The rows of Y fall into a few groups, which share some directions, and each row is roughly a mix of its group's hidden directions.
Y (103 x 12):
[[ 55   8  16  -1  -8  36 -36   5  -2  -7  -6  -7]
 [-14 -41 -10  37 -22 -16 -16  31  -2 -26  12   4]
 [  6  -3   3  49   4  38   1  11 -14 -30  13 -29]
 [ 38 -11 -10 -35  -2 -15  12  -5 -34 -20   0 -36]
 [ -9  40  -2 -38  -3 -15   3   7  14   6  12  49]
 [-47 -36   9  17  -1   7  38  18 -11   4  -2 -17]
 [-14  13  18 -30  -7 -15   5 -14  50  28  27   6]
 [-25  -6  21  29   2 -35  15 -21 -10 -13 -41  20]
 [-12 -31  23  20   3 -16  37 -40   3   7 -11 -26]
 [ -6 -31 -24  41   7  28   1  16 -15 -17  17 -31]
 [ -3  -8  -1  -2   7  -8  50 -23 -39   0 -37  -3]
 [ -2  16  -8 -31 -18  10 -37  29  -2 -28  -2  39]
 [ -4 -26  19  26   7  15  49 -10 -22  -9 -27 -19]
 [ 17   1 -27  42   6  35 -23  34 -15 -11   3   5]
 [  8 -23   8  48  -9  24   4  10   9 -13  22 -42]
 [ 12  32  -8 -28   5 -38   1  -4  -1  -1   1  52]
 [ 40  12  -1  -8  13  39 -15   4 -41  -5 -25  -5]
 [-18   0 -18 -22  13 -16  14 -29 -40  16 -42   1]
 [ 22  22  22 -33 -15  18 -15  25  -3 -16 -15  42]
 [ 37  27 -11 -16  -8  17 -44  16  -4  -5  11  31]
 [  1  11 -19 -24  -9  -9 -34  40   8  -1   0  46]
 [ 10   6   1 -25 -16  23 -13  23 -27 -35 -29  35]
 [ 47  29  -3 -44  -6 -14  -9   9 -20  -3 -15  13]
 [ 15  -2 -39   9 -17 -11 -19  55  -1   4  14  16]
 [  3  29 -37 -16  -6  27  -3  -1 -23 -37   3  32]
 [ 14   2  21  11  15   2  37 -38  11  24  -2 -41]
 [ 28  12   1 -38  -9  -9  -2  -4  42  16  38 -11]
 [-37   9  27 -19  -5 -40  18 -19   9  10 -22  26]
 [ -4  10  27 -22   3 -19  49  -2 -14  13 -28  30]
 [-28 -27   4 -36 -15 -12 -30 -31   2  14 -12 -27]
 [ 27  36  -9  -6   2  21 -30 -12  33   3  38  -7]
 [-18   6  17 -36   0 -39  31  -8  -8  20 -30  17]
 [ -3 -18  33  20   6  13  30 -34  15   9   3 -41]
 [ -8 -20 -25  11  -7  -2 -59   9  13  -6  18 -29]
 [  4   8 -35  34  17 -20   0  -8   2  31  44   8]
 [-44  -4  26 -11   6 -36  32 -20  -7   3 -22   2]
 [  9 -32 -15  22   6  -4   4 -22 -34   2 -28 -43]
 [-13 -26  -4  39  -7  36 -10  38  -8 -18   5 -22]
 [ 13  -7  48   7 -12  41  -9  27  23 -20  -1  -1]
 [  8 -28   2  33  14 -17  16 -24 -10  29  -6 -44]
 [-25  -5 -19 -19 -19 -23 -29  37  -8 -15   9  37]
 [-31 -34  12  27   4 -25  29 -27   3 -14  -1 -27]
 [ -9 -18   5  -2  13  55  -4 -17 -37   3 -14 -26]
 [ 16  -5  14  44  12  30 -17 -22 -17  -8 -40  10]
 [ -2  -2 -19  34  -9 -17 -11  20 -32 -27 -32  31]
 [-40  17  14  15   5 -33  20  10  36  15   5  26]
 [ 51   5  20  39  12  16  -8 -19  24 -13  -5   2]
 [-19 -31 -13  -2 -28 -32   2 -10  36  -6  36 -11]
 [-46  10 -11  28   4  23  -9  35  -3  11  -2  33]
 [ 34  11  21   7  -9  -4 -20  11  47  -9  33  21]
 [ 32   6  16   9  20  55 -17 -21 -10   8 -17 -11]
 [-31  -3 -25 -24 -35 -11 -20  23  13   7  22  31]
 [ 41  -3   7   1 -12  37 -47  10  -1 -19  -8 -16]
 [ 31  29   1 -23 -11  17 -48  16  16  -5  14  21]
 [ 13 -31  -4  44   8  16   8 -15 -15   0  -4 -47]
 [-12 -18  22   2   7  -8  39 -43   2  19 -11 -34]
 [-27  23 -12 -31  -9  24 -19  31   2  25  13  31]
 [ -6  15   8 -62  -9  13  -6  -6  18  30  22   2]
 [  1  10 -21  -1 -20  16 -51  23 -10 -28  28 -10]
 [-51 -20 -14  35  -2 -24  18  21   1 -12  13   0]
 [-37  -6  13 -19 -13 -43  22 -14  34  10  17   2]
 [-25 -27  24  13  16  11  42 -23  -6  13 -29 -18]
 [ -6   3   3  -1  -2  47 -11  57  17   4  12   2]
 [ 32   7  -3  33  14 -25  48 -26  -9   9  -7  -3]
 [  8  -4   9  20  -7 -38  31 -44  -4 -10  23 -24]
 [-20 -11 -23  19 -10  29  -4  53 -18  -9  17 -16]
 [ 36  -7   8  -1  -9  38  -9   3 -33 -28 -35  -5]
 [ -3  27 -11 -24   9   6 -28  21 -15 -17 -17  51]
 [ 39  14  19 -24 -15  15 -44  24   0  -3 -11  20]
 [-33  28 -10 -23  -1 -21  -2   9  30   4  31  35]
 [ -8 -34  34   8  -1  -6  36   8 -22   0 -43  -5]
 [ 15 -31  -1  49  12  12  19 -13 -18   7  -3 -37]
 [-14   4  -2   4   5  21 -25  41  -9 -28 -14  46]
 [-46   0 -13 -32   7   6  12  31 -24  11 -21  23]
 [  7  19  -6 -25 -15   5 -48  31   9 -13  12  35]
 [-31 -39  23  29  11  20  33   5  -2   1 -26  -8]
 [  4  32  10 -48 -10 -15 -14  13   8   5  -6  44]
 [-14  15   2 -42  -9 -16 -23  23  18  -1  13  46]
 [ -7 -17   9 -39  -1   0  14 -23 -48  -9 -25 -22]
 [-38  -4 -41  30  13  -2  24 -15   3  -9  33  -8]
 [-12 -14  -8  32  17  29  16  -5 -40  -9 -35 -21]
 [ 49  33  -4 -22   3   2 -14 -27  21  25   4 -11]
 [-28  -3  24 -29  -5 -40  25 -29 -11   0 -26   6]
 [ -1  -6  44  -6  15   8  36 -29  33  24 -10  -6]
 [-11  -5   5  30  19  -7  41 -28  18  23  20 -31]
 [ 12 -22 -22  48 -13  29 -34   4  16 -10  14   4]
 [-18 -19 -25 -21 -40 -34  -9   9  20  -7  31   9]
 [ 19  12 -15  38  -8  18 -36  20  -4  -8 -18  39]
 [-37 -32 -10 -38 -24 -23  12 -10 -23 -10   5 -15]
 [ 45  19  19  -4  11 -18   0 -19   7  50   5  -7]
 [  7 -36  -8  41   6  22  -2 -14 -25 -24  -9 -31]
 [-13  10 -36 -12  -6  -5 -28  38 -29 -16  -7  33]
 [  2 -28   5  18  -2 -27  41 -30   4  26  -6 -31]
 [  9 -21 -16  60  -7  -8   5  15 -20 -30   8  -7]
 [-17   6 -22 -16   5 -34  -2 -21 -43 -14 -26  27]
 [ 10 -27  25  23 -22 -19 -16  -7  39 -17  34  -9]
 [-16   4   2 -36 -18 -11 -27  35  -5 -16 -15  42]
 [ 53   6 -16  19  -7  31 -38   7   9  -5   4   8]
 [-37  10   7 -51  11   0   0   0  -6  11 -24  33]
 [ 14  12   9 -28  10  15 -47 -34   3  -3 -33  13]
 [ -7  13  25 -35  27  27  24 -14   1  27  11 -32]
 [-17 -26  10  27  15 -28  43 -15  -5  28  -6 -21]
 [ 30  14 -20   3  -5  44 -37  21  16  12  21  10]]
One row of each group comes first, with its name. Which group is each row after those in?
[  2 -22  -3  51   7  30  33   8 -24 -18   4   3]
(43)
[-19  14 -27 -34   6   3  30  24 -20  41 -11  -7]
(50)
[-15  27  40 -30  23  14  17 -21   1  29 -20   5]
(91)

[ 50  17  -6  12  -8  19 -19   3  25  10  27 -31]
(50)
[-33  -8 -10 -30 -30 -43   6   6  21   2  24  12]
(91)
[  6  35  -3 -33 -13  14 -32  18  18 -16  15  36]
(43)
[  1 -13  34  35   0  15  15 -29  13 -21  21 -36]
(50)
[  2 -12  -7  -7  13  -2  20   7 -60 -22 -22 -25]
(91)
[ -4 -25  19 -35 -11 -15  12 -48  15   3  10 -29]
(91)
[ 43  10  21   2   5   0 -28 -13  25  34  13 -29]
(43)
[ 42  15   8   3   7  35  23 -34 -14  -5 -15 -25]
(43)
[  8  43  15 -47   3 -19   4  11   7  22  -7  28]
(91)
